[899, 615, 429, 407, 44, 700, 537]: 407
[510, 83, 755, 678, 368, 391, 633]: 678
[190, 79, 92, 205, 179, 189, 64]: 205
[209, 738, 471, 598, 528, 424, 818]: 598
[9613, 4605, 6051, 8833, 4898, 2482, 4682]: 8833
[214, 198, 183, 170, 208, 133, 41]: 170
---
[[-15.5 -27.2   5.0  -4.8 -25.3  51.5]
 [-57.8  53.7 -46.0  27.7  18.2 -21.0]] Answer: -46.0

[ -3.4  25.9 -46.9  15.0  14.7   0.8  10.9] Answer: 15.0

[ 65.9   8.4   3.1 -60.0 -46.9  11.1] Answer: 3.1

[-18.3  16.1 -46.5   1.9 -22.9 -10.9] Answer: -46.5

[[  7.3   5.3  25.0  -4.3  -3.9   5.0]
 [ 65.4  25.9 -37.9  -7.4  23.9  46.3]
 [  7.8  -5.6 -20.5  -1.2  13.2   1.9]] Answer: -20.5

[15.0 24.6  9.3  4.2 14.6 56.7 11.7] Answer: 4.2

[[  6.1  -9.6  63.1  16.5]
 [  0.8 -17.5  18.3  -6.5]] Answer: 0.8

[[ 28.7 -63.5  48.9 -21.1 -39.7]
 [ 34.1 -23.4   8.3 -11.0  11.9]] Answer: -23.4

[[27.1 33.2 60.6  7.1]
 [ 0.5 -0.4  0.3 -3.8]] Answer: 0.5
---
[[  8.1   6.8  -3.2  -8.9  -0.9 -12.7]
 [ -3.2  -5.2  -6.3  10.1  -1.8 -59.9]
 [ -7.6   6.9   4.8  -7.5   5.6 -35.3]] -> -6.3

[[-59.3 -12.9  12.5  18.3  51.7  22.6  58.2]
 [ 13.0  35.4 -18.8 -42.0   6.7  -9.4 -19.3]] -> -18.8

[[-28.4 -20.1  19.9  12.5 -25.5  -3.9  14.6]
 [  0.1 -56.8 -17.1 -43.5  12.2   4.2 -17.0]
 [ -4.0  21.3 -16.6  13.5  21.2 -37.7 -49.9]] -> -17.1

[[  3.7  31.6  47.3   8.6]
 [  8.0  22.4  -0.1 -16.2]
 [ 13.4 -41.4 -33.3  -6.3]] -> -0.1

[[-48.7  41.6   5.7  23.3   0.5 -19.0   2.7]
 [ 37.1  10.4  -7.3 -22.0 -14.8  16.1  -2.7]] -> -7.3

[[-11.0   0.0  -6.7  -1.8 -28.2  -1.2 -21.7]
 [ 22.0  23.1  29.1  12.5  63.6  -3.8  30.6]
 [ 20.8  22.3  25.9  11.5  58.8  -4.3  28.0]] -> 29.1

[[ 30.9  -3.1   0.2 -26.2 -16.7]
 [ 48.5 -19.8 -20.3 -31.2  -6.0]
 [ 28.1   0.3  28.2 -48.5 -12.7]] -> -20.3

[[  6.5  10.1  18.9 -19.9  13.7 -55.8]
 [  4.2  27.3  -0.2  37.4  -9.8  19.4]] -> -0.2

[[ 60.6  60.8  59.1 -59.4  31.4 -58.8]
 [ 44.3  -4.0  45.4 -42.6  54.3 -42.9]] -> 45.4
---
Q:
88  80  60  55
39  13  43  92
81  59  55  75
A: 81

Q:
745  800  231  275  215  393
715  744  227  291  282  421
A: 715

Q:
4854  7534  2044  8389
9569  7457  5455  7543
1229  7377  7080  5352
A: 1229

Q: 88  39  71  53  47  15
A: 88

Q: 617  169   69  883
A: 617

Q: 2  7  5  2  1
A: 2
---
24.7,-50.9,39.8,-30.5,-27.0,10.3
-44.8,2.8,48.0,-23.3,-32.2,-39.3
-> -32.2

-43.2,-13.5,-35.8,-57.8
-20.9,12.0,-49.3,-14.1
18.9,-12.7,28.7,22.1
-> -49.3

9.8,-48.7,-48.8,-5.3,48.1,45.7,3.2
7.6,-15.9,1.0,0.2,-0.8,30.5,-43.1
16.5,-20.6,-32.7,-1.8,8.0,63.6,-17.7
-> 30.5

10.1,-16.2,-42.9,58.7,-54.0
12.1,-1.6,-6.0,15.1,-7.7
-> 15.1

-7.8,-3.8,-2.2,-5.1,-1.8,-3.0
-33.3,-50.4,0.5,1.5,4.6,-10.5
-> 4.6

42.2,14.0,38.7,62.3
-41.5,64.8,53.9,22.6
-> 53.9

-4.4,-6.4,-13.2,5.9,-18.0,-27.9
-3.1,-20.9,-18.2,1.5,-17.1,-26.7
-7.6,9.8,-8.8,1.9,-59.1,-23.2
-> -17.1
---
Q:
[[ 13.4  17.0 -13.8 -12.6 -16.6  -6.5]
 [-12.8   6.8   3.0  -0.3  12.2   0.0]
 [-17.9 -55.5  33.3  34.7  27.0  17.9]]
A: -6.5

Q:
[[-41.1 -49.1  -9.7   3.0 -29.9  10.4  -1.5]
 [-12.8 -32.5 -15.4   3.2  -0.6  18.5 -18.9]
 [ 15.6   0.8   7.5  -1.8 -15.2 -13.7  16.0]]
A: -1.5

Q:
[[-12.5 -14.8  -5.4 -31.0  -4.6]
 [-16.9 -20.5  -7.3 -48.3   1.0]
 [ -8.9 -12.7  -5.2 -32.4   3.6]]
A: -4.6

Q:
[[-24.3 -28.6 -41.5  34.2 -22.9 -47.8]
 [ 24.8 -31.7  25.9   7.1  -4.5   4.4]
 [ 17.6  32.1  51.8  10.1  -6.1  -5.4]]
A: -47.8

Q:
[[ -6.2 -29.9  49.1  -9.4]
 [ 13.5   0.6  -0.7  16.5]
 [ -1.1  -7.5  42.2  16.9]]
A: -9.4

Q:
[[ -0.8  21.7 -18.1   0.0  43.5  21.0]
 [ 46.8   1.7  20.3  -3.8  33.8 -10.2]
 [ 29.8  14.2  20.8 -12.4  17.5 -27.1]]
A: 21.0
---
[250 202 200  44 147  53 143] ans = 202
[5998 8252 3028 9617 8309 9691 8042] ans = 9617
[-15  -2 -48  28   2  17  11] ans = 17
[ 36  -2 -46 -12] ans = -2
[23 98 94 63 91 22] ans = 94
[ 17 235 156 227] ans = 227
---
[28.1 50.6 38.3 17.9 53.1  2.7 40.5] out 17.9, 53.1

[-58.2 -31.6 -65.4  30.1  25.2] out -65.4, 30.1

[[ 21.4  23.7  -5.4  22.0 -46.9  52.4  31.0]
 [-20.0  49.0  -8.5 -15.0 -42.5  24.1 -25.8]
 [ 22.2  18.5  -1.6 -18.4 -49.6 -41.1  34.7]] out -15.0, 52.4

[-14.0  -0.3 -19.3  54.4 -45.0] out -19.3, 54.4

[ 4.3 49.1  4.9 14.3  2.8] out 4.9, 49.1

[-20.5 -59.8 -34.6  28.9  14.1] out -34.6, 28.9

[[-32.1  26.2 -17.8  54.0  24.4  29.6  30.3]
 [  7.2   2.8  -5.2  28.0   1.7  -0.2   9.1]
 [ 10.2  12.2   2.8 -12.5 -12.1   2.7  11.3]] out 28.0, 54.0
